In the rows, zero is written as 128.
Each path below is one point turned by a fixed rotation once a step. After each direction that follows a path, write how fast that rotation turns it, in degrees a step (0 if it stays still).
Each turn is a multiple of 5 degrees from 10 to 175, or 0.
Each row of a path follows its step; steps can be skipped.

step 0: [125 144 124 118 130 138 131 126 127 125 127 130 137 133 125 129 133 142
 116 137 133 117 128 131 123 128 141 130 121 128 138 140 112 129 135 115
 107 134 118 130 129 134 130 126 120 130 133 120 121 122 132 132 124 133
 127 142 124 130 135 124 137 131 120 118 136 115 140 127 131 133 116]
step 2: [144 144 134 148 130 134 131 139 118 136 126 139 127 127 117 126 107 129
 123 130 128 120 126 140 120 125 130 137 122 126 130 133 137 129 131 139
 131 136 127 124 123 128 124 118 124 136 136 115 129 122 125 128 136 125
 116 130 114 120 128 127 124 130 122 116 133 130 128 138 120 123 123]
step 22: [129 135 122 120 136 146 142 131 143 145 125 131 124 129 129 126 121 132
 122 136 125 137 124 133 131 132 133 121 130 125 118 126 123 129 126 128
 121 142 118 127 134 140 133 124 130 132 153 121 130 127 120 123 119 116
 129 139 127 119 129 126 136 118 124 134 144 126 140 136 131 126 127]
step 24: [131 135 137 137 147 122 140 138 126 140 131 118 129 125 121 122 130 130
 125 126 135 121 130 116 123 130 126 131 111 135 113 128 132 130 130 141
 141 139 129 131 127 133 119 124 123 129 120 128 134 120 117 128 118 121
 119 126 106 125 125 121 128 128 123 136 120 124 129 137 140 123 128]
step 25: [126 129 136 130 120 123 133 144 121 134 134 117 123 136 120 120 139 119
 123 137 142 135 126 135 133 116 132 134 117 125 115 133 132 129 128 131
 131 125 131 128 121 133 127 128 125 134 127 128 126 119 124 136 134 113
 126 137 132 128 114 115 133 124 115 119 127 104 130 137 140 129 121]
step 26: [122 135 125 124 124 129 122 124 136 125 132 117 132 119 128 129 147 121
 129 134 129 141 120 127 129 116 130 127 115 137 125 127 134 137 133 130
 134 133 124 124 127 132 142 125 132 143 123 117 115 118 126 119 123 117
 134 143 123 136 137 126 143 128 114 129 129 119 142 127 124 118 123]
step 33: [132 143 124 123 137 128 130 121 104 135 126 134 128 128 124 125 132 142
 118 145 136 120 126 136 127 136 127 138 133 146 120 123 132 120 126 117
 130 133 127 134 126 126 120 123 123 133 127 124 138 126 138 132 133 113
 117 139 128 122 142 121 131 122 129 127 127 125 135 137 121 132 128]
step 35: [134 143 124 124 118 147 133 135 119 133 137 126 147 137 121 128 119 136
 126 134 133 120 131 127 137 123 132 137 118 124 134 138 120 134 132 132
 122 124 137 129 127 134 121 127 122 128 128 120 124 121 118 106 113 125
 124 138 134 118 125 126 132 139 120 128 126 118 135 131 122 125 128]
Directions:
[127 128 126 128 123 129 129 131 130 126 132 129 128 129 126 129 130 128
 127 129 127 131 130 129 129 124 130 126 128 125 133 128 129 126 125 126
 131 128 129 127 127 131 131 127 126 126 129 126 127 127 126 124 129 126
 129 130 130 125 130 127 131 128 127 131 129 129 125 127 129 128 131] | 80
[127 127 129 127 128 132 130 127 130 128 130 128 127 128 125 130 122 128
 132 129 129 127 127 129 129 131 124 129 127 127 129 130 127 128 127 128
 131 128 126 125 128 128 127 126 131 129 132 130 128 133 125 125 126 128
 127 129 129 125 125 127 126 130 127 127 125 131 129 126 127 128 128] | 55
[125 125 130 129 127 131 130 127 126 129 129 126 133 128 128 129 132 128
 127 130 127 129 127 130 127 128 129 130 126 130 128 129 130 126 131 129
 130 128 127 132 131 129 126 130 129 128 127 130 131 127 129 126 130 126
 129 129 129 126 129 126 128 124 129 132 122 127 131 128 132 128 127] | 40
[127 127 129 130 129 130 133 130 131 128 130 130 130 125 129 125 124 127
 130 125 131 129 126 128 128 127 127 127 130 127 128 130 132 127 129 126
 126 129 130 129 129 128 129 129 126 126 130 129 129 125 129 131 129 125
 132 129 124 132 126 127 128 129 124 129 129 129 129 128 130 127 129] | 20
[127 125 122 125 125 127 130 129 128 127 126 129 125 127 127 128 127 127
 132 130 130 129 128 127 130 129 130 127 126 128 128 131 130 130 130 125
 127 130 126 126 128 129 127 126 127 127 124 130 132 124 128 126 127 128
 125 129 129 131 129 126 127 125 129 125 129 127 130 127 129 129 127] | 85

step 1: [121 119 131 134 132 134 129 127 134 133 113 129 149 131 120 119 135 128
 127 123 131 124 119 126 124 123 127 114 122 135 111 125 136 128 117 123
 138 135 128 121 136 132 130 132 117 139 110 135 132 129 112 113 128 126
 129 131 140 120 111 131 125 115 135 130 123 123 134 137 126 139 132]
step 2: [129 134 138 110 120 135 131 130 134 122 119 122 126 128 102 139 137 131
 128 126 134 113 121 118 127 124 138 122 128 129 119 136 121 118 133 124
 144 141 135 129 127 121 136 130 131 134 126 131 122 118 120 121 140 126
 138 131 130 117 130 124 131 117 132 132 122 119 116 139 116 119 126]
step 3: [133 127 136 130 124 135 117 140 127 131 113 124 134 132 112 119 131 136
 140 126 119 117 115 116 121 126 126 117 127 129 114 139 117 115 126 137
 114 125 138 121 121 136 143 126 119 125 123 119 140 128 129 124 128 133
 117 134 133 126 119 120 137 125 129 137 119 124 133 139 137 128 136]
step 8: [132 123 142 136 130 134 131 129 134 127 128 125 143 129 119 125 126 137
 138 125 131 121 117 130 140 123 127 113 124 117 113 130 129 109 128 118
 126 132 139 123 123 124 127 138 125 125 128 121 130 125 126 134 136 118
 127 126 130 119 140 139 127  99 118 124 130 119 128 137 141 118 129]
step 20: [122 118 132 131 131 137 132 117 132 130 126 122 153 127 119 123 128 123
 135 134 130 127 111 129 128 127 131 129 123 123 116 130 135 122 128 146
 134 128 130 119 124 131 140 130 134 123 131 135 138 120 118 122 129 130
 120 145 130 111 117 129 135 119 135 136 126 110 134 130 136 110 132]
step 21: [131 119 137 124 134 148 122 123 121 119 113 131 129 124 120 130 128 127
 127 115 128 110 125 125 132 115 135 128 134 133 118 132 138 120 128 128
 133 131 150 126 136 125 122 130 132 120 120 131 116 134 132 116 140 138
 122 126 128 115 130 142 133 114 139 131 128 123 123 140 127 125 139]
step 23: [143 137 135 121 121 122 122 128 121 126 123 131 116 140 117 128 128 118
 120 126 126 106 117 127 115 113 133 130 135 123 122 128 127 126 141 137
 127 146 141 118 117 120 139 124 122 128 116 122 124 120 117 122 135 128
 131 119 121 118 124 132 124 123 129 130 119 131 121 138 143 127 129]
step 24: [136 122 138 121 120 128 124 131 142 125 133 126 142 142 121 114 125 125
 138 127 119 125 120 135 132 129 128 136 133 124 116 143 114 120 117 131
 122 126 131 115 120 130 129 121 119 134 111 122 132 119 129 147 124 124
 129 136 117 126 130 144 132 126 126 132 120 121 129 139 143 126 135]
Directions:
[126 128 127 129 130 128 127 128 125 126 127 131 130 125 128 128 128 127
 129 132 129 132 125 131 130 127 126 129 127 130 131 130 123 129 128 130
 127 124 131 124 131 125 127 126 132 125 127 129 128 126 126 130 128 129
 126 129 128 126 126 129 130 129 126 126 130 129 129 129 129 126 129] | 70
[129 128 129 128 127 127 128 126 130 129 131 130 129 129 130 123 132 129
 124 127 125 127 129 131 129 127 127 130 125 128 127 122 125 128 128 129
 127 129 130 126 128 127 128 132 131 128 127 129 126 128 127 131 131 128
 126 123 124 130 130 130 128 129 128 129 129 127 128 128 129 128 129] | 25
[129 128 125 127 130 126 129 126 128 131 128 130 129 129 129 126 128 128
 129 128 127 127 128 129 132 128 130 127 126 128 126 128 126 129 128 125
 127 129 126 128 127 131 127 127 129 124 127 124 128 128 126 130 129 128
 133 131 129 127 129 129 124 126 125 126 131 129 125 125 130 131 123] | 40
[128 125 132 127 128 130 130 130 127 125 127 125 128 128 127 127 128 129
 131 130 127 127 128 130 126 130 131 128 127 130 129 130 127 127 129 132
 123 131 126 129 127 131 129 129 130 128 129 126 127 128 130 129 131 127
 127 133 127 130 130 129 130 128 129 130 129 126 129 123 131 126 127] | 85
[126 131 129 128 129 125 128 128 128 130 129 128 126 127 128 131 129 128
 129 127 129 131 125 128 130 130 129 128 126 126 128 127 126 127 128 126
 123 127 131 126 123 131 130 130 126 126 133 128 127 129 127 130 127 129
 129 126 133 128 129 124 129 126 130 130 130 128 130 128 130 126 129] | 130

step 0: [129 124 117 140 132 138 128 115 130 142 126 130 129 129 140 133 125 126
 129 133 123 113 126 135 123 126 118 119 133 135 116 126 125 115 132 124
 141 139 130 130 124 130 120 131 124 136 141 123 117 125 134 107 121 125
 124 135 133 126 125 131 116 118 132 132 130 120 121 128 117 138 122]
step 5: [116 126 128 130 124 128 123 122 138 130 118 123 126 132 119 146 126 124
 139 115 126 123 130 137 132 116 122 115 115 115 132 117 124 135 127 124
 131 131 107 128 131 122 127 124 121 130 129 124 127 124 128 128 125 135
 135 119 145 132 139 110 124 131 130 119 134 128 129 137 127 128 135]
step 7: [137 116 132 143 112 128 130 138 108 121 139 144 137 130 134 123 131 119
 125 120 131 132 127 117 124 151 125 126 135 136 133 136 119 120 122 130
 134 130 130 140 132 134 134 130 127 131 127 137 133 130 132 129 131 132
 126 120 128 133 123 134 120 130 134 128 141 129 134 139 129 127 122]
step 12: [131 134 124 132 124 136 130 124 113 126 130 139 131 109 132 122 117 120
 124 142 129 133 122 135 130 114 118 131 121 137 139 115 132 124 128 120
 127 121 128 121 127 133 133 133 133 123 134 133 123 138 135 127 131 121
 129 124 135 137 138 132 133 132 117 110 130 118 118 131 119 113 124]
step 16: [142 125 118 133 114 140 120 133 129 133 113 142 122 134 127 132 116 113
 134 122 121 120 126 138 131 129 123 119 114 125 116 121 128 125 130 133
 134 126 119 125 142 135 121 130 129 115 136 131 127 127 123 126 137 127
 123 135 143 129 135 119 128 120 127 129 140 119 120 128 126 129 128]
step 22: [125 123 130 136 119 126 136 120 116 114 138 124 134 121 129 145 134 139
 124 132 137 124 129 133 133 134 126 133 134 128 126 125 129 127 124 120
 139 147 135 112 125 128 143 135 115 140 130 125 126 133 124 138 128 122
 129 126 127 129 130 129 127 129 121 147 127 134 145 123 128 130 123]
step 23: [126 127 134 131 112 126 140 130 126 132 136 139 136 125 124 133 126 111
 131 135 133 140 135 136 108 128 122 126 137 133 133 124 121 132 132 117
 120 135 119 130 131 135 134 135 118 131 122 133 123 125 130 136 122 124
 133 114 137 136 121 127 127 129 120 107 128 137 122 137 128 120 126]
step 24: [134 131 128 127 118 121 128 136 140 119 115 128 135 141 121 125 119 132
 131 122 123 129 131 118 129 120 131 137 133 124 135 126 124 129 134 128
 116 112 119 120 123 114 122 134 126 125 126 128 134 133 141 121 121 118
 111 121 131 131 123 126 147 141 128 115 133 120 131 127 130 131 137]
Directions:
[128 126 127 127 127 127 128 126 128 128 128 127 128 126 125 129 128 127
 124 126 128 128 130 130 131 130 129 126 123 127 127 128 128 125 129 127
 131 131 129 132 126 128 125 133 130 122 132 125 125 128 128 127 127 128
 128 128 131 129 131 127 127 129 129 131 127 129 129 128 127 128 130] | 70
[125 125 123 128 130 127 131 127 129 128 127 131 127 126 126 131 126 130
 127 129 129 133 126 125 128 132 128 131 127 124 127 127 129 128 129 129
 128 127 127 128 128 127 127 129 127 131 129 129 130 128 130 127 125 127
 125 131 126 130 127 128 129 124 126 131 129 129 126 126 128 128 131] | 160
[130 127 127 126 128 128 129 126 131 128 130 130 129 127 128 125 128 129
 124 127 127 132 126 129 125 125 124 130 133 127 130 132 128 129 127 127
 130 125 129 128 128 130 129 130 130 127 131 128 131 126 129 127 127 128
 125 126 129 129 129 128 127 130 128 126 129 126 132 132 130 130 128] | 65
[130 125 128 131 128 129 130 128 130 132 129 129 130 129 125 126 128 125
 128 131 126 130 129 127 127 126 128 128 126 128 129 127 128 127 128 126
 127 132 127 124 125 126 128 127 128 124 128 124 128 130 128 127 131 128
 127 130 129 132 127 125 126 124 127 123 128 127 126 128 129 129 124] | 95
[126 129 129 127 127 126 129 131 126 129 129 130 128 128 130 134 129 128
 127 125 123 126 128 127 129 128 126 132 130 124 129 129 126 128 129 128
 124 130 131 128 126 130 127 126 129 128 128 129 127 130 129 128 131 130
 127 127 128 128 129 123 128 126 128 128 130 132 131 132 127 127 128] | 25

step 0: [132 132 106 117 135 137 144 118 124 133 116 134 108 132 125 131 135 127
 139 139 122 129 140 139 120 139 124 127 126 118 129 132 114 130 122 126
 119 123 131 124 135 127 122 131 131 131 144 116 118 131 135 130 129 140
 135 133 125 125 135 125 133 127 118 121 132 115 119 132 139 126 119]
step 4: [135 142 128 115 130 140 126 136 125 130 135 135 129 125 129 121 140 130
 134 130 127 117 144 125 129 143 131 114 126 131 130 126 121 129 121 133
 119 139 124 135 137 116 137 149 125 118 122 137 139 129 130 119 131 122
 124 129 140 120 128 134 142 144 127 130 142 120 118 125 130 125 115]
step 7: [117 141 128 118 130 126 126 128 130 122 123 127 119 121 116 123 120 134
 123 126 132 122 125 134 125 124 110 115 131 132 139 130 133 132 118 122
 116 128 122 129 128 107 156 134 124 119 118 121 129 135 125 121 138 110
 113 130 134 126 130 126 126 126 131 130 128 113 129 128 124 123 118]
step 11: [123 126 117 111 132 120 113 114 136 127 113 136 130 113 129 134 127 141
 123 118 129 133 134 129 127 132 111 138 125 118 122 142 128 137 114 129
 120 145 130 124 126 134 122 121 126 128 122 119 123 133 112 124 135 127
 142 130 131 120 134 120 139 133 131 134 131 127 140 138 128 131 124]
step 20: [120 131 126 118 120 122 125 133 124 127 117 144 120 130 133 135 132 125
 124 132 125 133 132 130 123 143 123 120 126 109 114 122 121 129 120 129
 132 140 127 113 130 117 118 136 140 129 130 110 124 120 126 132 144 128
 137 119 129 137 127 111 134 136 129 129 128 119 135 124 121 113 113]
step 27: [138 136 116 131 138 134 119 123 124 126 124 141 112 115 121 130 119 140
 127 126 134 116 130 134 124 122 126 121 135 129 141 130 125 114 113 126
 117 140 132 128 123 122 139 127 124 125 133 125 126 117 128 139 113 132
 123 131 144 130 129 125 129 130 115 131 132 107 119 132 139 134 122]
step 29: [116 137 129 134 135 127 120 120 129 129 128 136 119 117 136 125 128 133
 126 129 120 135 132 130 121 151 117 135 123 133 122 130 115 139 126 141
 131 133 134 120 113 130 125 129 129 126 119 118 124 132 125 137 145 126
 135 143 125 137 125 135 140 128 126 128 141 103 136 139 133 132 127]
step 31: [125 135 107 118 131 136 121 118 125 137 127 142 123 120 138 123 137 124
 134 131 125 133 146 135 132 132 121 127 120 117 135 144 123 127 120 122
 126 127 130 118 132 130 134 127 131 117 112 123 135 124 134 125 137 133
 120 127 144 114 138 132 131 126 146 129 126 131 127 121 124 140 113]
Directions:
[128 126 126 127 126 126 127 130 131 126 133 127 129 129 127 127 126 129
 130 127 128 124 128 126 129 125 127 126 128 123 128 127 125 128 126 131
 126 126 129 127 131 125 127 125 129 127 125 131 131 129 128 130 127 126
 127 130 131 126 131 125 127 126 126 127 127 130 132 128 128 131 129] | 125
[128 129 127 129 129 129 128 129 127 127 126 130 127 128 128 127 129 125
 131 126 128 125 129 125 131 127 130 130 127 130 129 132 126 130 128 125
 130 126 125 125 129 126 130 130 125 126 128 128 127 126 130 129 124 128
 134 131 131 126 131 132 128 129 125 127 126 129 127 125 127 127 127] | 80

step 1: [135 130 116 133 136 125 139 133 130 122 114 128 122 133 122 124 144 122
 138 143 131 127 134 112 126 123 129 131 136 127 131 120 135 113 142 116
 121 130 130 138 125 125 126 140 137 122 124 140 130 140 128 127 124 125
 123 135 116 128 136 129 127 144 135 124 132 132 130 130 126 148 139]
step 10: [140 124 121 131 139 122 146 134 127 119 115 118 125 127 118 125 137 114
 134 136 129 130 127 114 123 130 127 127 117 121 128 122 117 126 139 127
 117 129 132 134 110 122 116 135 131 142 129 135 135 142 131 129 120 128
 125 147 133 122 137 133 140 133 136 130 122 126 124 117 125 130 132]
step 12: [132 136 122 134 127 118 139 142 136 126 132 126 128 121 116 116 143 122
 134 129 132 137 134 115 129 150 125 132 117 114 130 136 128 126 126 122
 134 128 123 124 117 124 123 128 139 132 113 140 118 136 132 131 116 126
 122 142 130 122 127 143 135 139 140 132 134 134 124 125 126 137 132]
step 15: [126 134 119 121 128 116 136 132 126 120 141 134 131 119 127 114 153 127
 124 128 127 129 133 127 121 136 120 133 124 138 118 139 125 123 134 132
 133 117 124 126 130 130 109 127 140 128 128 134 130 129 136 125 113 133
 124 115 146 139 118 126 129 146 125 130 122 127 122 125 118 134 126]
step 16: [135 124 132 126 137 126 129 137 129 118 126 126 128 143 136 121 149 111
 128 129 116 128 131 123 124 125 122 120 114 131 127 121 117 129 134 122
 131 120 136 122 135 136 114 131 139 129 138 131 129 145 140 127 118 132
 126 128 132 131 128 116 131 135 130 119 137 126 122 109 113 131 117]
step 19: [126 129 130 127 135 133 125 131 118 116 125 123 127 122 115 118 130 117
 132 131 121 135 126 123 135 123 122 122 112 133 128 128 115 128 138 137
 117 117 134 130 118 140 117 140 133 136 133 143 138 147 133 120 123 130
 130 137 118 124 117 134 145 116 132 138 122 133 129 125 122 132 121]
step 30: [125 127 120 134 118 133 125 123 127 132 135 123 122 112 133 117 128 118
 140 133 130 138 125 125 127 126 122 122 119 131 140 125 124 112 138 124
 127 108 133 138 126 136 112 126 125 127 132 137 115 144 132 120 126 129
 135 121 115 130 113 125 131 140 122 144 125 135 137 136 121 134 135]
step 33: [149 133 117 130 123 131 132 138 132 130 126 127 124 127 127 117 137 118
 141 128 124 132 119 126 132 136 132 126 136 127 136 127 130 122 136 118
 119 124 130 124 136 132 122 134 125 118 120 137 120 139 124 133 121 138
 125 130 118 121 126 125 124 145 135 132 146 138 120 136 112 148 118]
Directions:
[127 129 129 130 130 130 130 129 130 128 128 130 132 133 125 131 130 126
 128 131 132 127 129 127 127 127 132 126 125 127 129 127 126 126 127 124
 128 127 129 125 127 130 130 125 126 127 127 127 124 128 126 131 128 129
 125 128 128 128 131 124 128 126 128 129 129 129 129 128 125 131 129] | 170
[129 130 130 128 131 129 128 130 126 125 128 126 130 129 126 125 130 126
 125 127 130 127 130 129 128 127 126 128 126 127 123 130 125 129 125 128
 129 126 127 128 129 132 130 125 129 131 127 128 127 127 127 125 127 128
 131 129 127 128 124 132 128 129 128 126 126 127 130 123 127 126 124] | 10
[128 131 126 128 126 128 130 127 129 127 125 128 128 128 128 130 128 128
 127 127 133 128 123 129 128 128 128 129 129 124 128 131 130 125 130 126
 124 128 130 132 131 129 127 128 127 128 129 125 129 128 126 127 125 127
 130 131 127 128 129 129 126 131 124 126 132 130 132 130 129 126 128] | 10
[129 131 125 127 129 128 133 128 129 126 128 128 128 125 129 128 127 130
 129 129 130 127 126 129 128 126 125 130 126 129 127 125 128 128 126 128
 130 130 128 128 129 127 128 128 129 129 127 130 123 126 127 128 128 125
 129 125 126 123 130 128 133 129 130 126 130 129 125 131 130 130 125] | 35
[127 124 125 130 130 128 130 130 128 131 123 127 130 126 128 132 131 125
 129 126 128 128 129 127 128 126 129 129 128 128 126 130 126 129 130 131
 130 130 127 129 127 127 125 128 130 130 129 131 125 128 126 128 128 129
 132 125 129 129 128 124 127 128 123 130 127 125 129 128 129 126 128] | 70
[128 126 129 127 126 128 131 130 127 131 129 128 126 130 129 127 131 129
 128 125 129 132 124 130 133 125 129 129 128 130 128 127 127 128 128 129
 127 128 129 125 128 130 128 125 127 127 125 126 129 126 130 130 129 131
 126 124 133 127 127 128 126 130 127 125 130 129 127 127 126 129 126] | 40
